One turning vector, and how many ticks it has turned
The counts run from 0 to 569.
[177 142 196 127 141 150 121 172  60 140 132 149 158  97 150 158 132 141
 132 132 141  98 109  70 154 119 145 158 104 119 102 125 150 129 168 154
 115 125 154 131  58  91 131 145 155 112 118 138 152 137 105 125 142 103
 101 140  91 135 135  84 144 144 105 122 108 110]	353
[148 146 190 107 110 130 116 186  72 130 117 151 144 112 147 156 135 157
 115 140 121  98 104 102 155 129 117 169 138 132 112 138 175 123 157 148
 112 112 144 132  49 108 134 139 140 145 113 125 161 158 143  86 133  94
 110 138 115 188 114  95 155 157 118 112 119 131]	300
[160 115 172 137 147 121 112 161  87 141 126 135 127  89 143 160 133 101
 129 156 119  94 107  80 156 110 127 168 149 146 129 150 142 129 172 171
 117 149 140 130  71  85  98 139 118 140  99 135 133 145 178 109 146  61
  99 170  88 148 122 112 150 149  95 126 123 109]	165
[137 143 157 120 121 125 122 177  52 148 124 154 151  86 148 128 120 142
 107 146 125 100  89  79 170  93 125 170 146 157 120 115 161 133 152 153
 109 142 145 108  61 120 114 147 137 133 114 155 136 150 137  98 148  92
  90 142  83 143 124 110 166 145 114 139 150 108]	52
[167 126 187 151 126 146 111 149  79 131 135 136 144  89 137 177 143 125
 140 154 149 126 105  82 167 118 135 166 113 129 123 107 160 158 155 150
 106 147 132 107  55  96 109 157 169 106  94 157 127 137 119 102 158  91
  87 169 108 128 136 113 137 131 116 106 137 111]	418
[147 127 180 114 124 160 138 172  71 136  99 161 177  98 158 131  84 132
 127 152 148 118  94  84 165 103 142 158 119 134 100 108 152 148 127 143
 121 134 165 119  54 118 126 138 145 140 110 127 161 138 143 108 127  93
  96 156 119 179 132 104 140 151 108 102 148 117]	314
[154 141 172 119 147 136 119 172  80 126 101 138 147 106 120 157 122 131
 100 152 132  97 108  97 166 123 112 182 156 148 110 107 181 127 151 137
 114 134 147 125  50 105  97 140 153 141 102 160 139 131 175  96 141  84
  91 150 114 146 142 107 153 173 133 112 139  95]	542
[171  97 171 152 116 153 127 169  95 127 123 145 145  90 147 165 134 125
 126 161 136 131 101  85 172 130 149 181 132 129 109 113 154 129 143 171
  95 144 137 110  71 108 109 149 139 131  92 161 128 126 155  85 169  69
  91 170 103 152 113 111 123 138 109 114 141 113]	102
[154 135 181 135 124 124 131 151  80 121 143 161 140  94 164 157 131 125
 129 117 123 103  80  64 145 118  97 152 127 134 120 152 133 141 145 171
  87 137 140 119  68  97 110 147 148 149 112 135 139 125 132  94 137  91
  89 151 101 168 154 101 182 131 107 122 121 106]	254
[145 127 168 127 167 137 143 157  72 133 114 150 138  96 156 154  95 109
 129 151 117 117 102  62 161 117 127 136 119 157 105 132 133 140 151 151
 124 142 148 132  54 117  87 133 153 146 122 127 154 132 175 108 155  85
 103 143 105 164 165  82 157 161 106 106 118 106]	428
[165 134 187 104 132 160 109 149  75 115 146 142 156 120 131 150 142 128
 114 152 139 100 103  89 164 125 119 177 129 155 122 109 151 162 149 147
 105 143 140 111  61  90 108 158 136 133 110 151 140 134 138 109 124  80
  89 181 126 142 151 125 159 137 116 106 145 101]	141
[173 118 172 103 155 117 117 185  73 144 132 152 147  90 151 150 104 117
 130 157 133  86 127  80 127 113 133 147 123 140  99 127 154 137 144 141
 118 127 163 130  52 115 135 130 142 165 104 103 166 151 153 119 154 101
 102 156 128 153 117 126 158 174  96 108 101 110]	337
[171 123 172 127 144  99 120 156  81 136 112 149 126  91 143 154 135 111
 107 158 131  93 115  94 152 109 121 165 142 148 114 142 161 113 169 162
 107 130 145 140  53  99 109 136 138 139  83 127 128 168 163  95 150  89
  91 175 106 138 139 104 162 163 110 116 114 106]	163
[154 150 175  95 111 108 104 157  75 146 135 147 150  89 146 139 149 129
 118 154 115  86  97  86 144 113 123 177 154 154 130 135 152 119 161 168
 104 142 146 138  45 104 140 148 119 148  95 153 151 157 147  76 156  91
 106 157 111 146 123 104 152 137 106 135 130 129]	231
[167 108 165 147 123 109 146 175  80 135 114 137 124 103 160 133 120 139
 130 146 117 134  82  95 150 117 119 161 132 132 110 137 155 124 124 170
  92 122 141 109  55 109 100 157 154 156 100 110 130 148 144  82 160  97
  84 150 106 174 115 129 149 158 119 132 115 112]	502
[163 104 174  96 122 126 113 162  89 133 101 133 159 123 170 169 114 106
 179 160 125 132  85  94 131 131 137 163 144 147 125 146 156 132 142 146
 121 149 137 107  40  92 103 170 144 153 111 109 147 129 147  81 147  95
 114 163 126 147 116 140 139 140 115 109 128  99]	133
[140 128 171 100 131 157 122 181  61 136 141 147 176 101 147 150  98 111
 116 158 149 119  88  70 145 107 133 158 126 159 114 101 147 166 114 135
 128 154 160 100  50 128 129 145 137 156 111 146 159 124 130 105 142 101
  99 153 118 133 133 134 166 127  98 108 141 104]	383
[148 116 182 126 135 141 121 180  81 138 142 131 135 114 148 175 131 125
 140 167 112 124 108  98 151 131 130 144 135 146 124 152 153 148 159 151
 125 129 143 139  39 109 112 142 124 157 121 110 160 155 164  93 157  73
 122 148 116 174 104 116 136 154  89 110 111 146]	235
[172 129 174 139 142 132 157 153  93 123 131 134 133 141 163 163 122 120
 133 147 113 129  75  91 137 126 101 163 129 137 105 141 147 122 142 177
  99 124 152 119  45  86  90 161 132 160 117 128 143 148 144  87 145  86
 105 154 114 164 148 109 154 155 109 125  92 119]	9
[154 116 168 105 126 153 120 151  90 144 125 139 156 109 171 152 116 110
 144 162 114 112 101  65 139 114 122 182 127 153 116 121 122 154 139 168
 107 157 144  92  67  76  98 160 132 135 106 151 141 111 157 107 130  81
  92 163  95 128 123 129 141 142 114 107 139  82]	520
[179 126 176  93 134 125 122 164  93 134  96 158 154  99 159 152 117 137
 143 142 116  89 114  86 136 135 135 165 129 120 103 147 153 102 152 159
 106 123 140 140  56  95 133 144 141 158  93 120 165 132 165  91 147 107
 102 145 127 171 127  97 149 163 120 106 108 100]	23
[137 105 163 143 122 120 120 181  94 156 119 154 130  95 167 183 118 114
 128 144 134 113 114  79 127 106 123 169 134 138  88 147 162 121 147 165
 105 127 162 116  57 101 106 129 129 131  98 126 144 154 144  96 128  73
 109 149  73 142 112 120 158 152 107 108 108 100]	98
[183 121 177 109 164 136  95 183  75 145 129 127 147  99 140 164 110 119
 153 161 137  87 117  94 137 136 120 157 141 140 116 111 159 139 134 138
 119 138 161 123  46 117 133 143 139 158 119 120 175 138 154 119 172  92
 110 150 153 155 131 139 142 168 102 129 116 108]	335
[129 151 165  92 121 135 105 179  61 154 126 131 145 119 145 146 119 131
 130 160 102 109 110  88 151 125 113 177 151 168 117 106 159 143 145 139
 117 142 152 109  33 112 104 151 140 137 125 144 156 155 159  95 147  85
 112 127 103 149 116 114 143 163 121 124 139 118]	297
[181 131 184  99 113 147 135 161  78 133 129 150 165 110 154 126 134 143
 104 138 127 106  93  86 155 120 134 188 131 135 107 117 141 123 138 165
  93 128 145 118  72  82 129 161 122 142  98 147 132 133 126  95 128  99
  81 163  96 149 127 111 151 143 114 134 129 102]	455
[154 142 181 124 150 142 143 152  63 131 123 158 146 125 159 143 102 119
 119 155 119 102 109  63 159 115 118 143 109 155 106 134 131 151 164 153
 115 134 149 135  60  94  94 145 143 145 123 120 161 147 160 114 124  92
 106 150 104 174 162  87 156 162 104 103 115 108]	251
[182 108 173 127 117 157 131 163  86 132 133 136 151 101 145 146 141 134
 111 155 133 125  96  92 167 126 141 192 133 135 104 105 147 124 145 173
  97 135 134 113  71  99 121 150 120 137  99 162 129 127 145  88 155  80
  83 171 109 147 118 118 130 140 110 128 138 112]	279
[172 120 171 107 150 109 125 170  83 140 126 152 143  84 161 145 108 119
 121 153 137  87 122  78 123 110 136 154 117 132 100 137 145 122 150 146
 112 116 164 136  49 108 137 124 143 159  81 105 157 155 146 106 152 110
 101 155 118 146 122 119 159 169 100 102  98 105]	338
[150 101 140 144 153 141 150 152  78 136 121 157 151 104 153 160 106 116
 166 152 124 125 114  90 186 109 156 144 122 145  96 147 146 143 155 159
 107 128 127 118  51 101  86 167 151 128 117 136 151 153 153 115 167  76
  95 151 105 147 146 111 152 152 101 111 120 105]	150
[171 109 160 119 136 145 148 175  66 135 141 160 154 101 158 125 115 134
 125 137 115 109  97  84 174 104 152 150 129 142 100 147 130 134 151 168
 102 123 131 131  73 100 121 155 105 158 120 116 147 152 140 115 149  83
  90 157  97 168 128 111 166 143  83 136 110 115]	391
[150 112 177 123 125 164 124 174  80 143  85 135 164 119 161 145  86 122
 164 165 138 135  92 103 159 122 148 160 133 143 110 109 161 143 135 133
 125 145 156 110  51 108 110 154 145 134 120 118 156 143 154 107 133  76
 112 161 121 159 126 121 124 153 119 109 148 107]	312
[143 142 164 106 151 122 116 176  57 154 122 149 146  74 141 118 120 133
 114 159 122  92 119  85 168  98 141 167 137 156 118 113 147 149 157 140
 124 143 142 121  52 110 118 140 138 135 105 143 143 151 162 119 154  97
  83 144  95 133 113 122 155 169 113 127 140 105]	228
[178 122 177 104 139 141 115 157  56 141 147 141 149 109 163 128 109 102
 118 163 120 108 103  57 151 109 134 153 120 170 118 103 117 149 142 156
 117 161 156 118  71 114 123 145 107 157 114 126 156 143 150 112 155  92
 102 177 118 150 139 116 135 144  88 125 127 109]	4
[147 135 177 102 111 146 152 164  84 121 112 170 173 107 156 134 112 140
 115 157 144 120 102  86 154 103 134 169 117 134  98 119 152 153 128 145
 106 126 149 110  51 100 127 148 154 149  86 137 149 130 146  91 119 107
  85 159 119 159 118 117 163 151 125  81 136 101]	138
[181  97 167 115 130 166 125 188  70 146 127 138 150 124 144 152 121 135
 113 141 136 115 117  99 174 125 146 172 132 144  86 119 153 132 144 148
 103 117 147 116  69 104 112 151 105 134 122 119 145 168 137 125 134  60
  95 171 107 154 132 120 144 158  98 130 126 102]	212
[132 102 139 104 140 134 123 177  70 171 108 145 155  84 166 159  99 119
 160 147 124 122 112  78 149 124 145 148 139 157  93 126 147 131 122 144
 109 139 148 107  39 139 109 139 149 148 124 132 167 134 154  95 177  87
 107 121 114 147 123 114 144 145 111 112 132 103]	537
[159 115 168 157 155 157 152 189  80 127 146 139 143  99 151 163 111 144
 141 136 120 113  98  80 168 120 121 155 122 119 102 143 142 159 134 171
 109 123 140 112  71  91  96 158 142 149 130 131 151 114 144 123 157  80
  89 132  92 171 113 120 162 146 108 127 112 105]	12
[189 118 186 115 147 136 103 177  80 127 126 125 150 123 148 182 123 117
 162 162 130  98 113  83 131 143 122 157 130 136 126 132 161 136 153 138
 129 141 155 126  53  97 124 156 140 156 122 106 171 128 148 112 158  96
 121 153 147 162 121 130 135 155 101 119 105 109]	512
[187 119 170 126 143 166 125 164  69 126 147 141 142 135 137 172 133 139
 112 152 129 124 130  88 172 138 131 162 111 139  86 110 151 150 141 146
 102 115 136 121  56 105 104 155 151 134 114 136 160 155 140 107 153  86
  98 158 132 161 152  99 136 164 108 103 107 112]	527
[133 132 146 109 126 124 137 175  80 153  97 160 158  90 155 152 102 133
 127 150 134 125 109  87 141 114 127 162 132 142  84 117 166 117 130 142
 106 122 157 114  32 134 121 140 160 148  99 149 161 147 156  76 159 108
  96 125 119 148 130 105 152 163 132 105 125 108]	539
[174 135 154 106 143 132  90 171  59 154 123 133 158 115 153 158 119 123
 165 160 114  90 129  80 145 129 131 170 134 150 107 109 156 127 155 141
 115 142 151 106  46 100 123 173 144 135 133 136 170 147 135 119 170  99
 118 133 128 132 120 133 129 168 115 139 124  88]	19
